(in the rows, 128 means zero)
Families of rows that turns and mirrors carry onto each other, the same ones carrying the whole set onto itself: the rest of each named row's family, in list order:
5 families of 6 rows:
Donu: [127 112 104 143 130 110 132 132 109 137 152 112 112  95 134 154 166]
siroz: [103 140 152 138 120 101 127 116 159 152 121 151 115 117 132 136 119]
natum: [105 117 131 156 135 132 131  94 126 110 108 123  98 134 112  99 143]
Posif: [108 104 137 139 137 119 138 102 142  92 114 132  95 138 122 117 115]
vid: [137 112 121 146 132  99 125 135 110 131 152  90 118 107 138 153 159]
tas: [ 97 145 129 139 161 111 126 123 155 139 134  96 138 110 160 151 138]
Tazu: [130 102 120 137 136 104 130 134 104 140 168 107  91  96 128 136 147]
fala: [106 103 131 166 139 109 138 118 123 107 120 114  93 143 126 109 126]
Gavev: [148 106 114 131 144 104 138 124 111 126 137 106 107  95 111 146 164]
ziga: [155 126 125 140 144 133 143 112 135 117 140 149  77 128 133 112 115]
mamov: [115 108 145 117 156 111 130 114 141 139 187 120 132 108 137 132 153]
Sis: [139 122 118 149 144 122 125 125 116 129 148 134  64 134 125 106 134]
Nutib: [135 128 134 121 144 119 115 105 132 138 168 113 144 105 134 134 176]
gor: [ 97 156 141 129 135 115 110 100 150 137 130 108 130 101 157 146 153]
fabo: [115 146 140 125 130 111 130 100 156 150 111 147 140 116 120 137 123]
Remu: [116 149 134 131 142 129 164 105 140 136 101 152 126 114 131 121 126]
Bamu: [133 150 143 127 138 137 138 120 125 134 166 118 148  93 122 123 158]
verus: [129 127 134 130 157 122 115 115 130 146 187 112 130 106 118 117 156]
puz: [140 114 111 137 138 136 123 118 136 121 150 138  78 147 150 130 126]
tukig: [141 126 107 132 161 126 135 116 133 125 137 139  73 139 129 118 115]
zive: [100 118 139 154 137 123 132 127 145 104 124 115 113 142 122 121  99]
nog: [126  97 109 148 134 122 135 138 103 147 153 101 113 118 137 141 128]
rada: [122 151 154 134 136 112 138  99 165 145 119 152 133 101 133 126 133]
tilep: [ 93 153 150 126 144 103 130 102 136 121 117  96 127 121 157 142 133]
nepo: [146 135 112 152 162 135 151 135 128 116 149 136  84 117 124 108 142]
Lup: [ 93 106 132 153 131 124 140 114 117 102 128 130  92 132 113 107 125]
vatev: [110 144 153 115 143  97 144 101 150 133 105 146 120 120 125 130 120]
lare: [ 90 164 139 120 150 112 129 106 148 109 127 109 123 107 150 148 141]
dov: [141 123 137 131 153 126 134 109 124 147 184 123 123  95 137 116 159]
Koli: [104 173 151 117 151 109 127 103 128 130 124  97 110  98 137 136 143]

Same family as zive: tas, Remu, Bamu, nog, nepo
Same family as Gavev: siroz, natum, mamov, puz, Koli
Same family as rada: vid, fala, ziga, tilep, dov

Families of rows that turns and mirrors carry onto each other, the same ones carrying the whole set onto itself: the rest of each named row's family, in list order:
7 families of 4 rows:
zakir: [108 137 132 146 130 142 144 170 129]
Figum: [117 114 139 144 120 161 140 170 113]
Fol: [102 117 144 142 142 107 143 147 125]
fudo: [103 106 148 129 139 109 145 146 121]
vunu: [160 107 105 105 142 112 120 138 121]
sebok: [108 132 135 155 124 152 132 163 118]
Voru: [164 113 101 119 127 156 115 155 116]
rodud: [ 99 119 142 140 135 107 144 145 117]
zez: [112 116 133 129 156 102 146 140 134]
Nikag: [100 117 132 138 144 101 132 143 121]
bov: [103 117 137 126 133 106 154 156 111]
nevu: [154 103 122  98 132 115 118 128 123]
mikel: [161 124 100 118 128 153 119 136 133]
zile: [167 134 108 126 128 156 129 144 134]
rit: [144  95 114  95 127 119 134 133 108]
kela: [160 104 115 100 124 120 117 131 112]
zomuf: [160 130 110 127 123 156 107 145 122]
mav: [103 128 131 154 125 145 149 158 121]
mil: [107 122 134 149 127 157 146 159 133]
Bopa: [152 131 108 127 126 154 111 151 147]
mepok: [163 110 114 106 132 117 116 127 113]
Bok: [103 121 135 149 129 150 152 160 118]
mudi: [159 117 108 119 122 164 122 142 130]
Vepid: [106 114 133 137 139 103 156 138 114]
kan: [156 113 123  97 133 115 123 132 103]
pob: [166 123 104 122 127 153 119 136 122]
Sotip: [109 118 122 154 119 150 149 163 117]
Vibod: [157 108 109 106 133 112 132 123 111]

Same family as sebok: zomuf, Vepid, Vibod
Same family as mepok: rodud, mav, pob
Same family as Fol: mikel, kela, Bok
Same family as mudi: fudo, nevu, mil
Same family as Voru: zakir, vunu, bov

